m =
[[111  79 172 109  93  68  48]
 [ 40 121 100  88 120  33 122]]
m[0,0]: 111
m[-1,5]: 33
m[-1,6]: 122
m[0,4]: 93
m[-1]: [40, 121, 100, 88, 120, 33, 122]
m[1,4]: 120

X =
[[147  81  54  79  70 145  96 137 142 141 106 118  46 119 139]
 [119  52 120  97  71  52 127 157 103 148 139 110  65  62  74]
 [ 79 141 108  81 108 150  71  77 107  84  70  67 116 107  70]]
X[0][0] = 147
X[1][7] = 157
X[0][8] = 142
X[0][12] = 46
X[0][6] = 96
X[1] = [119, 52, 120, 97, 71, 52, 127, 157, 103, 148, 139, 110, 65, 62, 74]
X[:, 13] = [119, 62, 107]
X[:, 4] = [70, 71, 108]
X[2][4] = 108
X[2][10] = 70
X[2][7] = 77
X[:, 7] = [137, 157, 77]
X[1][0] = 119
X[1][6] = 127

grid =
106 77 48 77 114 94 131 121 80 116 153 125 137 104
144 94 103 63 62 62 147 47 78 82 45 93 48 107
143 107 68 70 129 131 78 44 116 93 105 75 139 133
93 117 138 132 122 138 78 97 70 89 152 63 140 137
55 124 103 102 131 153 143 128 77 81 102 85 132 88
63 111 112 81 91 138 87 76 105 111 73 54 146 79
65 98 86 60 51 111 122 132 145 103 66 107 110 57
103 85 136 108 69 122 116 66 84 50 115 129 78 49
107 143 109 116 63 48 137 109 95 92 64 156 47 86
112 126 87 126 108 85 135 87 134 117 94 106 105 126
154 74 92 73 131 71 44 126 109 87 140 120 76 152
105 85 81 143 140 83 102 90 109 84 145 47 62 67
72 141 140 60 92 106 69 68 124 58 156 129 87 85
grid[-13,-14] -> 106
grid[7,8] -> 84
grid[:, -14] -> [106, 144, 143, 93, 55, 63, 65, 103, 107, 112, 154, 105, 72]
grid[-5] -> [107, 143, 109, 116, 63, 48, 137, 109, 95, 92, 64, 156, 47, 86]
grid[0,3] -> 77
grid[:, 6] -> [131, 147, 78, 78, 143, 87, 122, 116, 137, 135, 44, 102, 69]
grid[12] -> [72, 141, 140, 60, 92, 106, 69, 68, 124, 58, 156, 129, 87, 85]
grid[:, 7] -> [121, 47, 44, 97, 128, 76, 132, 66, 109, 87, 126, 90, 68]
grid[-3,-2] -> 76
grid[-8,9] -> 111
grid[-7,13] -> 57
grid[:, -6] -> [80, 78, 116, 70, 77, 105, 145, 84, 95, 134, 109, 109, 124]
grid[:, 1] -> [77, 94, 107, 117, 124, 111, 98, 85, 143, 126, 74, 85, 141]
grid[:, -2] -> [137, 48, 139, 140, 132, 146, 110, 78, 47, 105, 76, 62, 87]
grid[-12,-13] -> 94
grid[-10,5] -> 138
grid[-3,-14] -> 154
grid[-4,-12] -> 87
grid[7] -> [103, 85, 136, 108, 69, 122, 116, 66, 84, 50, 115, 129, 78, 49]
grid[:, -1] -> [104, 107, 133, 137, 88, 79, 57, 49, 86, 126, 152, 67, 85]
grid[-2,-9] -> 83
grid[-7,-11] -> 60
grid[0] -> [106, 77, 48, 77, 114, 94, 131, 121, 80, 116, 153, 125, 137, 104]
grid[0,1] -> 77
grid[:, 11] -> [125, 93, 75, 63, 85, 54, 107, 129, 156, 106, 120, 47, 129]
grid[-10,6] -> 78
grid[12,12] -> 87
grid[-8,-11] -> 81
grid[2,-1] -> 133
grid[-12,11] -> 93
grid[-10,7] -> 97
grid[-7,4] -> 51
grid[8,-1] -> 86
grid[-3,10] -> 140
grid[-7,9] -> 103

M = [ 80  72  95  82 126  47 121  80]
M[0] -> 80
M[2] -> 95
M[5] -> 47

x =
151 104 137 73 115 120 93 134 111 126
111 137 152 82 80 125 123 124 75 65
69 93 85 139 122 101 96 130 110 110
Indices start at 0.
row 0 col 0 => 151
row 0 col 4 => 115
row 2 col 3 => 139
row 1 col 0 => 111
row 0 col 5 => 120
row 2 col 2 => 85
row 2 col 0 => 69

A =
93 81 138 90 85 140 81 96
113 126 77 111 105 55 102 105
120 120 114 133 103 45 70 110
83 125 107 56 72 130 141 81
104 117 41 99 116 64 123 105
86 105 126 75 79 142 112 87
116 52 93 124 131 104 59 124
111 55 148 116 107 133 49 107
85 67 72 77 108 145 120 101
85 80 120 82 90 147 99 92
101 133 136 96 69 86 100 88
116 80 72 121 134 81 82 116
81 117 116 61 71 137 130 78
87 76 51 71 119 139 132 104
99 82 159 97 83 132 66 97
103 56 87 114 128 117 74 113
A[0][0] -> 93
A[-4][-2] -> 130
A[7] -> [111, 55, 148, 116, 107, 133, 49, 107]
A[12][-3] -> 137
A[-11][-5] -> 75
A[-5] -> [116, 80, 72, 121, 134, 81, 82, 116]
A[-3][-4] -> 119
A[13][1] -> 76
A[15][-4] -> 128
A[-5][-2] -> 82
A[-8][-3] -> 145
A[8] -> [85, 67, 72, 77, 108, 145, 120, 101]
A[-12][1] -> 117
A[-2][1] -> 82
A[11][-3] -> 81
A[:, 0] -> [93, 113, 120, 83, 104, 86, 116, 111, 85, 85, 101, 116, 81, 87, 99, 103]
A[14][7] -> 97
A[5][2] -> 126
A[9] -> [85, 80, 120, 82, 90, 147, 99, 92]
A[9][0] -> 85
A[-7][6] -> 99
A[7][5] -> 133
A[-1][3] -> 114
A[-7][5] -> 147
A[-9][-7] -> 55
A[8][-5] -> 77
A[13][6] -> 132
A[1] -> [113, 126, 77, 111, 105, 55, 102, 105]
A[10] -> [101, 133, 136, 96, 69, 86, 100, 88]
A[-16][6] -> 81
A[:, -4] -> [85, 105, 103, 72, 116, 79, 131, 107, 108, 90, 69, 134, 71, 119, 83, 128]
A[15][-8] -> 103
A[3][2] -> 107
A[-12][-2] -> 123

W =
array([[ 60, 161, 130, 111],
       [104, 120, 144,  86]])
Indices start at 0.
(0, 0)	60
(1, 1)	120
(0, 2)	130
(1, 3)	86

arr = array([ 35,  47, 102,  45, 113,  72,  88,  95,  98])
arr[0]	35
arr[8]	98
arr[3]	45
arr[4]	113
arr[1]	47

data = 153 169 55 67 52 155 114 85 72 73 65 123 79 70
data[0] => 153
data[3] => 67
data[9] => 73
data[6] => 114
data[2] => 55

a = [ 94  56 117  67  99 123  84  63  49]
a[0] -> 94
a[6] -> 84
a[4] -> 99
